A hidden rule labels the rows of this table. It goes by one to three of the table's principal directions, not those with the most spread.
Array([-25., -8., -13., -3., -1., 9., -3., -37., -25., -4., 23., 23., 3., -6., 27., -18., 8., -39., -1., 18., 17., 23., -12., -5., -17., 17., 22., 31., 38., 16., 5., 6., 7., 2., -11., 26., 5., -18., 23., 8., -12., -8.]) gh
Array([29., -17., -22., 21., -31., -24., 21., 19., -39., 24., 10., -23., -6., 20., 8., 18., 3., 43., 26., 1., 30., -104., 1., 5., 4., 17., -8., -6., -72., -9., -33., 36., 47., 28., 13., -8., -18., 4., -53., 3., -17., 20.]) jc
Array([40., -3., -5., 25., -27., 1., -2., 34., -13., 8., -1., -6., 38., -6., 18., 47., 11., 46., 25., -8., 46., -46., -28., -4., 0., 12., -16., 13., -61., -28., -21., 17., 37., -5., 8., 4., -22., -34., -32., -20., 13., 32.]) dm
Array([-25., -10., 18., -20., -6., -38., -2., 3., -6., -11., -34., 55., 2., -16., -23., 4., -22., 16., 2., 9., 26., 83., 5., -39., -18., 23., 2., 25., 33., 33., 16., -21., -35., -59., -27., -2., 0., 20., 32., -3., 8., -35.]) dm
Array([-2., -36., 15., -4., -8., 1., 13., -15., -21., 9., 10., 12., 31., 2., -23., 18., -20., 28., -10., 51., 53., 30., 14., -17., 0., 25., -26., 14., -13., 8., 14., 6., -23., -33., 10., 15., 10., 21., -2., -18., 4., 3.]) jc
Array([1., -8., -4., 10., 9., -14., -1., 14., 20., 20., 25., 7., -35., 15., -30., -16., 2., 33., -20., 12., -24., 8., 26., 31., -19., -2., -40., -22., 10., 21., -19., -3., -16., 2., 27., 1., 26., 62., -20., -4., -8., 5.]) jc
Array([30., -30., -3., -46., 3., -28., 7., 37., 7., -17., -6., 19., 32., -27., 28., 24., -9., -22., -5., -29., 14., 21., -5., -7., 9., -17., 0., -10., 57., -54., 0., -6., 22., -3., 24., -2., -32., -69., -2., -12., 31., -34.]) jc
Array([27., 5., 3., 2., -25., -15., -11., 56., 41., 28., 21., -8., -9., -5., -37., 32., -8., 51., 5., 4., -7., -37., -23., 26., -38., -9., -28., -32., -32., -5., -26., -7., 4., 13., 49., 5., 2., 3., -44., 10., 15., 8.]) dm
Array([29., -38., 15., -30., 41., -56., 58., -10., -53., -47., -54., -26., 5., -10., 44., -4., 3., -27., -16., -40., 35., -16., 33., -42., 102., 38., 73., -24., 32., -45., 28., -15., 13., 45., -7., -44., -37., -16., -3., 12., 7., -91.]) dm
Array([-15., -65., -56., 13., -5., -14., 15., -18., 18., 19., 59., 30., 20., 34., 30., 8., 5., -22., -1., -20., -21., -29., -3., 29., -8., -27., -45., 16., 54., -53., -49., 12., 41., 22., 19., -10., -4., 2., -11., -3., -8., -17.]) gh
Array([24., 1., 13., 4., -11., 6., -14., 35., -3., 4., -8., -6., 13., -17., 7., 27., -10., -25., 12., -26., 0., -25., -5., 12., -3., -3., 20., -8., -4., -4., -18., -7., 12., -7., 33., 9., -12., -20., -21., 9., 20., 0.]) gh
Array([13., 41., -2., 0., -22., -4., -9., 22., -25., -15., -22., 12., -13., -34., 21., -9., 19., 9., 19., -8., 30., -26., -27., -20., -15., 9., 34., 18., -37., 30., 26., 18., 27., 10., -54., 1., -24., -45., 6., 9., -15., 33.]) jc
Array([-7., 52., 17., 10., 53., 18., -10., 11., 74., -29., 1., -77., -76., -45., -47., -57., 61., 30., -40., 4., -69., -17., 1., 62., 46., -52., -6., -60., -22., -4., 41., -40., -26., 81., -12., -62., 45., 55., 3., 38., -6., 37.]) jc
Array([30., -45., -16., -7., 46., -21., 26., 14., 7., -8., 45., -42., -36., 9., 8., 8., 12., -51., -11., -44., -47., -59., 65., 76., 64., -14., 7., -72., 71., -81., -50., -17., 12., 110., 95., -15., 20., 49., -102., 12., 25., -59.]) gh
Array([-21., -74., -30., 0., 14., -27., 30., -28., -37., -13., -32., 46., 41., 17., 61., 9., -14., -33., -13., -16., 19., 10., 24., -21., 37., 3., -15., 53., 58., -44., -7., -3., 24., -37., -38., -21., -12., -23., 27., -27., 6., -36.]) gh
Array([28., 12., 8., 19., 30., -14., 12., 37., 23., -10., 37., -76., -71., -39., -60., -21., 56., 61., -21., 26., -7., -53., 28., 76., 32., -4., -21., -76., -48., -1., 0., -14., -7., 88., 52., -35., 46., 97., -69., 26., -6., 31.]) gh
Array([-7., -1., -10., 18., -7., 44., -31., 17., 37., 44., 33., 8., -19., 23., -29., 10., -15., 3., -5., 38., -59., -39., 17., 68., -28., -56., -46., -8., 5., -11., -51., -11., -11., -1., 53., 25., 53., 38., -42., 0., 22., 37.]) dm
Array([-1., 2., -51., -8., -11., 9., -15., -18., -15., 0., 70., 18., -18., 10., 22., -18., 4., -64., 36., -6., -18., -12., -8., 18., -36., -27., 27., 2., 32., 15., -28., 32., 26., 20., 24., 24., -32., -13., -5., 26., -23., 8.]) dm
Array([2., -12., -20., -3., -29., -4., 16., -23., -24., 7., -23., 47., 75., 66., 37., 29., -44., -17., 20., -26., 31., 16., -23., -85., -18., 14., 2., 40., -5., 0., -9., 31., 18., -69., -30., 7., -64., -53., 60., -29., -16., -30.]) jc
Array([4., 26., 21., -1., 16., -35., 18., 6., 18., -21., -20., -82., -42., -4., -37., -11., 11., 54., 2., -36., -6., -36., 2., -9., 43., 25., -12., -49., -69., -10., 18., 1., -16., 57., -6., -61., -14., 20., -16., 13., -19., 2.]) gh
Array([0., -16., -15., -3., -21., 35., 7., -21., 3., 26., 51., 13., 30., 19., 5., 22., 7., 3., -1., 47., 4., 14., -12., 2., -35., 3., -6., 10., 8., -1., -10., 14., 12., -2., 22., 46., 20., -6., -22., -8., -1., -1.]) gh
Array([-2., 8., -6., 8., 24., 36., -17., -14., 32., 6., 32., -7., 3., 46., -21., -7., -22., -43., -3., -11., -46., -4., 21., 33., 11., -50., -24., -28., 29., -26., -44., -4., -24., 4., 63., 0., 10., 37., 18., 0., 7., -3.]) gh
Array([37., -72., -14., -20., 11., -65., 51., -9., -47., -20., 38., -21., 25., 20., 17., 27., -10., -6., 16., -40., 61., -16., 31., -25., 57., 47., 2., -32., 25., -56., -32., 25., 21., 46., 65., -25., -54., 10., -41., -5., -4., -69.]) dm
Array([-14., 31., -3., 17., 7., 69., -29., -2., 19., -3., 37., -44., -35., -51., -3., -15., 26., 3., -12., 41., -12., -53., -11., 75., -17., -31., -32., 5., -58., -6., 30., 16., -5., 43., -19., 17., 45., -39., -25., 1., -8., 104.]) dm
Array([10., 11., 29., -8., 2., 10., 4., -4., 30., 2., 49., -35., -11., 10., -43., -1., -9., 18., -5., -16., 5., -31., 3., 10., 21., -3., -24., -48., -17., -29., -18., 14., -18., 70., 52., -15., 3., 19., -18., 18., -9., -4.]) dm
Array([30., -13., 28., 9., 10., -3., -3., 29., -1., 13., -30., 23., 7., -11., 36., 2., -7., 5., -29., -32., -2., -22., 6., 11., 22., 1., 13., 5., 22., -22., -4., -14., 12., 1., 1., 10., 3., -32., -9., -6., 23., -17.]) dm
Array([-35., -14., -11., -8., 4., 5., -10., -16., 14., -2., -18., 42., 15., -19., 16., 6., -21., -43., 2., 3., -14., 44., -12., 8., -29., -10., 16., 35., 43., -10., 28., -21., -20., -37., -42., 26., 8., -39., 19., -4., 19., -20.]) jc
Array([14., 43., -5., 19., -22., 42., -44., 34., 21., 56., 29., 7., -63., 7., 4., -12., -16., -33., 23., -19., -86., -104., 11., 85., -47., -46., 27., -20., -7., 4., -43., 13., 16., 57., 25., 58., 32., -15., -87., 26., 12., 36.]) dm
Array([23., -48., -28., -20., 11., -20., 31., -8., -32., -3., 11., -3., 33., 47., 34., 16., -19., -36., 4., -27., 4., -9., 35., -12., 28., 0., -11., -15., 39., -48., -40., 23., 26., -7., 49., -3., -30., -9., -5., -26., 0., -44.]) gh
Array([-8., 15., -11., -2., 26., 22., -8., 3., 25., -16., 26., 13., -32., -39., -23., -44., 34., 2., -28., 48., -12., 31., 9., 46., -12., -45., -10., -11., 16., 22., 37., -8., -17., 6., -20., 1., 35., 37., 22., 9., -9., 36.]) jc
Array([-34., 20., -23., 30., 3., 50., -55., -1., 1., 31., 33., 86., -61., -14., -4., -33., -11., -56., -3., 56., -53., 11., 28., 82., -73., -42., 19., 36., 58., 68., -13., -17., -32., -22., -8., 75., 64., 50., -25., 18., 9., 39.]) dm
Array([42., -9., -6., -11., 26., -6., 18., 18., -29., -9., -10., -31., -19., 0., 51., -18., 23., -53., -12., -46., -40., -43., 41., 19., 50., -9., 49., -34., 38., -18., -12., 4., 43., 44., 25., -7., -13., -7., -39., 7., 3., -24.]) gh
Array([-11., 38., -33., 30., -9., -7., -20., -11., 11., 11., 38., -8., -32., 40., -18., -20., 6., 1., 39., -27., -29., -12., -20., 13., -44., -3., -5., -12., -28., 30., -43., 22., 2., 1., 18., 3., -17., 39., 15., 14., -32., 13.]) gh
Array([36., 26., 25., -27., -7., -2., 11., 12., -38., -27., -14., -16., 8., -46., 18., 5., 25., 31., 2., 20., 60., 31., -23., -46., 2., 43., 53., -1., -38., 32., 48., 15., 8., -7., -20., 18., -25., -50., 6., 1., -7., 3.]) jc
Array([16., -5., 2., 14., 9., -29., 22., 15., 6., -12., -31., -25., 5., -17., 15., -1., 24., 34., -9., -26., 13., -25., -27., -7., 20., 10., 16., -7., -37., -15., 18., -9., 22., 1., -25., -34., -16., -15., 22., 11., -6., -15.]) dm
Array([16., 33., -11., -10., 12., -34., -1., 25., 5., -26., 0., -55., -49., -53., 4., -29., 55., 0., 15., -26., -15., -11., -21., 24., 3., 7., 41., -35., -13., 10., 28., -6., 26., 54., -11., -20., -16., -11., -21., 26., -8., 9.]) gh
Array([15., 93., 47., -16., 6., 13., -23., 5., 27., 1., -48., -77., -51., 6., 5., -47., 10., -3., -4., -53., -75., -46., -31., -31., 33., -6., 68., -42., -36., 26., 28., -10., 3., 64., -20., -25., -26., -50., 13., 40., -10., 3.]) dm
Array([14., 3., 31., 3., -14., 38., -14., 0., -18., 34., -20., 8., 24., 49., 8., 26., -60., -12., 7., -14., -10., -44., 29., -7., 12., -5., -13., 5., -15., -26., -41., 19., -12., -17., 32., 33., 6., -26., -24., -27., 21., 4.]) dm
Array([-51., -48., -7., -13., -12., -17., 0., -26., -11., -12., 2., 86., 35., -48., 6., 7., -3., -15., -10., 42., 55., 117., -9., -26., -45., 29., -11., 72., 65., 34., 50., -16., -22., -69., -67., 26., 12., -8., 35., -16., 5., -10.]) gh
Array([-26., -52., -50., 3., -10., 2., 2., -44., -36., 19., -6., 86., 62., 91., 72., 26., -60., -100., 21., -49., -22., 26., 33., -33., -15., 0., -16., 60., 101., -32., -57., 20., 18., -58., -6., 36., -30., -32., 14., -51., 8., -50.]) jc
Array([9., -9., -15., -5., -8., -10., 10., -7., -11., -2., -12., 2., 35., 19., 27., 8., 3., -14., 13., -18., 7., -2., -18., -28., 10., -4., 13., 10., 8., -21., -9., 7., 31., -13., -4., -7., -29., -28., 22., -6., 2., -20.]) jc
Array([-18., 61., -3., -10., -3., -50., 5., -26., -14., -21., -84., -18., -11., 69., 18., -29., -17., -28., 30., -91., -39., 19., -11., -107., 25., 37., 44., -1., 3., 41., 10., 2., 3., -2., -65., -52., -76., -11., 55., -1., -31., -48.]) dm
Array([27., 5., 7., 6., 16., -6., 12., 4., -31., -18., -42., -43., 3., 13., 33., -3., 4., -10., 5., -53., -3., -44., 26., -17., 63., 9., 11., -11., -26., -23., -2., 15., 22., 18., -11., -32., -30., -18., -12., -17., -3., 7.]) gh
Array([-12., -20., -39., -12., -30., 25., -12., -19., -4., 25., 68., 63., 24., 19., 4., 3., -32., -32., 21., 37., 12., 16., -11., 9., -71., -32., -14., 28., 22., 11., -13., 40., 3., -38., 7., 54., -13., -28., 15., -4., -13., 17.]) jc
Array([-25., 23., -10., 8., -18., 57., -15., -37., -2., 17., 6., 37., 27., 38., -1., -9., -27., -32., 14., 29., -13., 9., -11., -16., -34., -36., 9., 33., -11., 24., -4., 21., -10., -54., -24., 32., 5., -8., 56., 0., -15., 19.]) dm
Array([9., 21., 29., -3., 12., 43., -19., -15., 26., 3., 35., -35., 1., -6., -2., -20., -4., -5., -18., -9., -9., -18., -16., 17., 15., -21., -12., -18., -16., -23., 8., 14., -12., 36., 24., 6., -2., -42., 18., 6., -4., 32.]) jc
Array([-17., 48., 13., 32., -2., 8., -32., 9., 30., 30., -34., -31., -52., 9., -15., -33., 0., 7., -3., -20., -71., -49., -4., 29., -10., -9., 0., -7., -32., 32., 9., -17., -10., 24., -32., -6., 20., 13., -21., 12., -1., 40.]) jc
Array([-28., 26., -39., 6., -31., 51., -44., -16., -11., 35., 8., 29., -8., 41., 20., 1., -38., -71., 45., 9., -61., -43., 7., 25., -49., -48., 2., 35., 10., 11., -37., 22., 10., -21., -9., 48., 4., -33., -24., -7., 6., 46.]) dm
Array([-26., 26., 5., 7., -12., 14., -30., -27., -13., 15., -31., 10., -2., -6., 37., -34., -6., -39., 13., -15., -22., -4., -30., -10., -13., -2., 40., 43., 7., 19., 22., 0., 12., -14., -57., 23., -10., -59., 33., 8., 0., 18.]) gh
Array([-35., 5., 1., -2., 3., 13., 4., -16., 29., 3., -8., 2., -2., 19., -19., 11., -20., -4., -12., 5., -28., 26., 6., -5., -22., 7., -23., 2., 6., 7., 11., -12., -33., -12., -17., 2., 22., 10., 5., -10., -4., -12.]) gh
Array([37., -31., 52., -17., 14., -36., 5., 14., -36., -8., -52., 8., 44., -8., 30., 20., -46., -23., -11., -55., 50., 15., 18., -42., 56., 45., 25., 1., 32., -32., 15., -11., -14., -11., 17., 2., -47., -53., -2., -23., 37., -48.]) dm
Array([-20., -21., 5., 13., 14., 39., -2., -38., -32., -1., 11., 31., 8., -17., 2., -4., -7., -19., -7., 65., 32., 14., 20., 25., 9., -4., 18., 33., 9., -1., 13., -5., -27., -18., -7., 38., 43., 20., 4., 0., 11., 8.]) gh
Array([14., -47., 3., -16., 44., -34., 47., -12., -40., -13., -37., -17., -15., 26., 37., 4., -12., -27., -27., -23., -16., -14., 68., -3., 70., 36., 29., -25., 53., -40., -8., -17., -4., 32., 23., -10., 10., 20., -45., -14., 14., -81.]) jc
Array([20., -12., 10., 1., 11., -30., 17., 10., -14., 4., -27., -7., -7., 23., 19., 1., -7., 5., -14., -30., -8., -26., 17., -16., 33., 23., 16., -15., 15., -10., -14., -10., 10., 21., 15., -15., -13., 6., -18., 0., 5., -41.]) dm
Array([10., -35., -17., -6., -1., 33., 12., -5., -1., 8., 44., -3., 24., -6., 10., 23., 15., 2., -11., 47., 14., -21., 11., 37., 8., -21., -29., 1., 11., -51., -11., 9., 19., 27., 30., 23., 33., -11., -44., -17., 16., 17.]) jc
Array([7., -30., -10., -9., 2., 17., 29., -24., -17., 0., 22., -19., 33., 34., 3., 33., -22., -23., 4., 11., 17., -26., 22., -5., 22., 8., -7., -14., -1., -43., -16., 16., 0., 21., 38., 9., -1., -2., -28., -13., 3., -26.]) jc
Array([14., 12., 6., 11., 26., 12., -23., 20., 34., -13., 2., 9., -11., -16., 7., -14., 14., -18., -15., -31., -36., 14., -3., 25., 17., -39., 10., -11., 31., -6., -6., -24., -6., 2., 12., -16., -4., 8., 17., 15., 14., 3.]) jc
Array([-32., -27., -17., -7., -4., 37., -9., -20., 22., 27., 32., 17., 12., 12., -13., 2., -8., -21., -12., 51., -28., -2., 17., 46., -15., -42., -50., 13., 43., -36., -17., -5., -3., 5., 18., 26., 55., 11., -21., -16., 20., 19.]) dm
Array([11., -28., -3., -1., 14., -27., 13., -24., -25., -5., -13., -2., 32., 52., 18., -10., -40., -57., 13., -65., 3., -11., 27., -32., 51., -2., 8., -10., 29., -29., -20., 15., 3., -6., 19., -27., -58., 2., 28., -8., -3., -39.]) gh
Array([-20., -45., 20., 11., 71., 10., 10., -13., 101., -18., 55., -24., 0., 16., -80., 2., -13., 27., -68., 7., -25., 42., 38., 64., 53., -46., -113., -60., 46., -80., -16., -47., -83., 36., 81., -58., 53., 97., 19., -10., 20., -21.]) dm
Array([3., -39., -9., -16., 18., -15., 9., -3., -36., -8., 5., 17., -13., -30., 34., -23., 6., -37., -12., 0., 8., 4., 39., 27., 20., -1., 10., 10., 52., -15., 13., 8., 13., 11., -9., 12., 7., -13., -23., -8., 6., -2.]) dm
Array([5., 40., 7., 9., -20., -28., -14., -14., -37., 7., -20., -32., -21., 58., 12., -4., -39., -50., 57., -95., -25., -42., 3., -53., 9., 45., 54., -14., -23., 38., -39., 25., 5., 20., 15., -11., -72., -5., -12., 21., -25., -27.]) gh
Array([-4., -22., -12., 27., 3., 2., 17., 19., 23., 15., 38., 16., -31., 0., -40., 1., 8., 65., -34., 48., 8., -28., 17., 43., -28., -8., -57., -12., -35., 19., -11., 3., -14., 1., 12., -9., 46., 70., -14., 5., -23., 23.]) gh
Which label does each new row get?
Array([-28., 58., -2., 10., -23., 56., -17., -6., -13., 18., -63., 0., -17., -7., 32., -9., 14., 0., -1., 43., -36., -43., -22., 0., -31., -8., 30., 46., -45., 32., 33., -3., 19., -12., -86., 33., 45., -55., -1., -7., -1., 50.]) ~ gh
Array([-31., 8., 7., -16., 21., -13., 1., -22., 18., -26., -21., 48., -2., -13., 2., -20., 4., -7., -20., 3., -4., 106., -15., -36., -18., 11., 27., 22., 54., 34., 38., -29., -36., -45., -47., 0., 1., 5., 70., 7., -7., -47.]) ~ gh
Array([14., -44., -1., -12., -7., 6., 1., 25., -22., 7., -1., 58., 30., -31., 21., 30., -1., 3., -15., 46., 34., 39., 19., 14., -17., -1., -10., 31., 43., -7., 0., -9., 7., -48., 8., 41., 27., -11., -24., -27., 33., 0.]) ~ jc
Array([3., -24., -17., 8., -6., 1., 26., -20., -47., 0., -12., 1., 26., 3., 44., 5., 22., 8., 1., 20., 33., -6., -1., -18., 7., 28., 14., 31., -15., -3., 8., 18., 35., -19., -30., 13., 2., -19., 3., -19., -11., -1.]) ~ dm
Array([-2., 3., -8., -30., 5., 27., -37., 9., 13., -12., 15., 47., 8., -47., 38., 3., -1., -77., 2., 1., -27., 71., -21., 16., -41., -30., 47., 24., 82., 12., 17., -22., -4., -35., 2., 47., -9., -67., 14., 12., 28., -8.]) ~ dm
Array([19., 22., 16., 3., 20., -30., 11., -14., -3., -12., -31., -68., -2., 54., 6., -28., -42., -15., 13., -105., -13., -59., 8., -38., 57., 7., -5., -43., -53., -28., -1., 36., -5., 25., -1., -56., -80., -35., 40., -5., -30., -7.]) ~ jc
Array([-2., -32., 1., -16., 2., 8., 27., -4., -4., -32., 15., -15., 32., -56., -19., 17., 39., 59., -18., 76., 73., 32., -19., -7., 18., -4., -31., 13., -37., -18., 36., -1., 4., -19., -11., -26., 21., 1., 28., -2., -2., 27.]) ~ dm
Array([5., -21., 4., -8., 15., 8., -11., 11., -7., -16., -6., 21., 17., -2., 2., 26., -40., -18., -7., 1., 22., 13., 26., 6., 14., -9., -37., 9., 18., -26., -6., -3., -30., -25., 22., 0., -8., -20., -3., -27., 23., 12.]) ~ dm
Array([26., 8., 8., 6., 21., -3., -14., 5., -12., -31., 37., -30., -22., -51., 5., -15., 23., -15., 11., -18., 27., -6., -17., 24., 20., 2., 40., -19., -16., 4., 8., 3., -3., 30., 30., -8., -29., -10., 5., 36., -5., 15.]) ~ dm
Array([4., -35., -8., -8., -42., -7., -17., 2., -55., 12., -39., 81., 80., -6., 61., 45., -42., -56., 39., -8., 53., 32., -27., -51., -29., 16., 42., 79., 37., 2., -3., 3., 28., -92., -28., 49., -49., -87., 20., -20., 34., -18.]) ~ jc
Array([-28., 15., -6., 19., -21., 31., -4., -16., 25., 45., 1., 4., -6., 51., -8., 5., -15., 18., -12., 23., -43., -41., -5., 9., -34., -2., -34., 11., -14., 2., -19., 2., -1., 14., -11., 23., 42., 5., -20., -12., -6., 11.]) ~ jc
Array([-19., 63., 63., 1., 9., 21., -10., -17., 6., -18., -33., -51., -30., -50., -50., -34., 23., 46., -10., 33., 23., 23., -20., -13., 18., 26., 30., -11., -68., 41., 63., -15., -44., 16., -41., -9., 33., 18., 32., 23., -9., 28.]) ~ dm
Array([44., -15., 26., 34., -5., -73., 6., 51., -34., 19., -53., -42., -33., 18., 2., 12., -20., 28., 23., -96., -8., -86., 40., -3., 50., 47., 10., -32., -47., 6., -42., 1., 19., 20., 26., -43., -42., 40., -72., 5., 5., -15.]) ~ gh
Array([4., 15., 10., -12., -14., -13., 12., -10., -39., -20., -29., -20., 14., 10., -5., 2., -20., 10., 20., -8., 48., -14., 2., -57., 21., 26., 1., 5., -53., 16., 21., 29., -2., -9., -28., -25., -43., -21., 21., -9., -21., 16.]) ~ jc
Array([30., -22., 15., -14., 16., -35., 40., 19., 12., -27., 24., -31., -10., -20., -12., 6., 28., 46., -27., -21., 29., -3., 6., -14., 38., 24., -8., -43., -11., -13., 9., 2., 7., 49., 25., -48., -15., 22., -11., 17., -19., -31.]) ~ gh
Array([14., -16., -16., -11., 20., -47., 19., -10., -10., -26., -9., -11., 11., 1., 21., -17., 28., -1., 4., -27., 10., 42., -6., -32., 35., 12., 20., -8., 30., -10., 12., -5., 17., -1., -8., -32., -42., 6., 26., -1., -5., -36.]) ~ dm
Array([-3., -19., -17., -3., 29., 10., 30., -10., 14., -25., 3., -11., 25., 15., -17., 16., 15., -1., -22., 28., 9., 25., 23., 7., 27., -13., -32., -20., 17., -36., 4., -14., -12., 4., 17., -22., 25., 44., 7., -22., 7., -19.]) ~ jc
Array([28., -6., 5., 25., -11., -32., 30., -8., -31., 12., -14., -24., 26., 55., -20., 21., -7., 43., 24., -7., 41., -31., 7., -42., 33., 44., 9., -21., -51., -2., -26., 11., 6., 7., 27., -15., -25., 59., -18., -8., -6., -35.]) ~ jc
Array([-3., -26., 13., 15., -7., -33., 21., 4., -25., 13., -11., 16., -30., 7., 0., 3., -1., 40., -16., 3., 17., -39., 24., -11., 20., 42., -2., 10., -3., 17., -14., -7., 4., 33., -8., -17., 17., 42., -41., 12., -10., -22.]) ~ jc
Array([8., 49., 10., 57., 7., 12., -18., 14., 76., 28., 45., -77., -49., 20., -88., -19., 36., 72., 5., 2., -47., -78., -18., 69., 12., -32., -39., -69., -80., -12., -32., -16., -16., 87., 51., -37., 39., 107., -41., 33., -5., 41.]) ~ gh
Array([-17., 60., 14., -4., 9., 35., -17., -12., 37., -1., -37., -49., -12., 30., -20., -5., -9., -18., 3., -15., -68., 3., -2., -9., 7., -15., 4., -24., -16., 3., 14., -17., -27., 13., -12., -8., 10., -5., 3., -6., 7., 8.]) ~ jc
Array([-25., -12., -19., 14., -14., 33., -16., -7., 28., 9., 40., 22., 22., -10., -38., 13., -8., -1., 14., 43., 6., 18., -15., 31., -42., -44., -36., 17., -20., 4., -6., 4., -17., -47., 6., 11., 19., 23., 25., 5., -1., 39.]) ~ gh
Array([-31., -35., -19., -16., -22., -3., 26., -6., -24., -4., -21., 68., 27., -30., 22., 14., 27., 19., -23., 71., 40., 58., -8., -28., -36., 18., -4., 61., 36., 27., 29., -12., 23., -52., -63., 18., 40., -4., 21., -15., -2., -12.]) ~ dm
Array([-26., 25., 10., -1., 14., 22., -29., -10., 32., 4., 0., 21., -29., -8., 12., -34., -8., -37., -23., -23., -51., 17., 0., 21., -15., -20., -1., 10., 46., 10., 16., -11., -20., 17., -30., 12., 16., -25., 15., 4., 0., 12.]) ~ jc
Array([1., -17., -16., -29., -20., 3., 2., 18., -9., -6., -3., 32., 32., -37., 14., 34., 13., 10., 4., 51., 29., 61., -19., -11., -45., 4., -1., 29., 17., 7., 20., -5., 13., -56., -13., 34., 9., -41., -2., -20., 19., 4.]) ~ gh
Array([2., -106., -29., -9., 2., -38., 55., 5., -27., -5., 36., 22., 40., -22., -6., 42., 25., 57., -35., 80., 88., 18., 34., 18., 17., 31., -84., 14., 29., -50., -2., -3., 19., 5., 26., -9., 42., 44., -51., -43., 14., -9.]) ~ dm
Array([3., 22., 29., -6., -6., -5., -2., 11., 11., 8., -21., -37., -18., -16., -8., -7., 14., 22., -11., -3., -13., -27., -13., -2., 14., 16., 13., -16., -16., 1., 14., -15., 7., 42., -3., -9., 14., -12., -22., 14., 7., 1.]) ~ gh
Array([-15., -40., -35., 5., -2., -51., 17., -19., -74., -11., -68., 45., 26., 32., 57., 3., -30., -35., 20., -25., 33., 9., 32., -51., 22., 35., 2., 57., 29., 2., 2., 11., 19., -55., -61., -11., -44., -19., 14., -42., -1., -19.]) ~ dm
Array([-5., -30., -21., -24., 30., 1., -1., -11., 23., -29., 50., -1., 9., -18., -6., -5., 7., -53., -5., 0., -14., 60., 0., 21., 2., -36., 4., -19., 62., -15., -5., -14., -14., -14., 49., -12., -13., 11., 35., 21., 4., -25.]) ~ jc
Array([-17., 0., 19., 1., 16., -5., 25., -15., 13., -3., -19., -14., -21., 17., -35., 0., -3., 31., -18., 17., -16., 16., 22., -11., 17., 17., 5., -20., -12., 13., 7., -21., -35., 0., -1., -18., 33., 61., 1., 10., -8., -38.]) ~ dm
Array([-20., -63., -38., -14., -19., -10., 34., -19., -29., -5., -21., 82., 93., 49., 16., 67., -20., 13., -6., 60., 55., 114., 10., -78., -33., 31., -48., 61., 48., 11., -11., -6., -2., -125., -13., 16., -2., 20., 39., -64., 9., -43.]) ~ dm
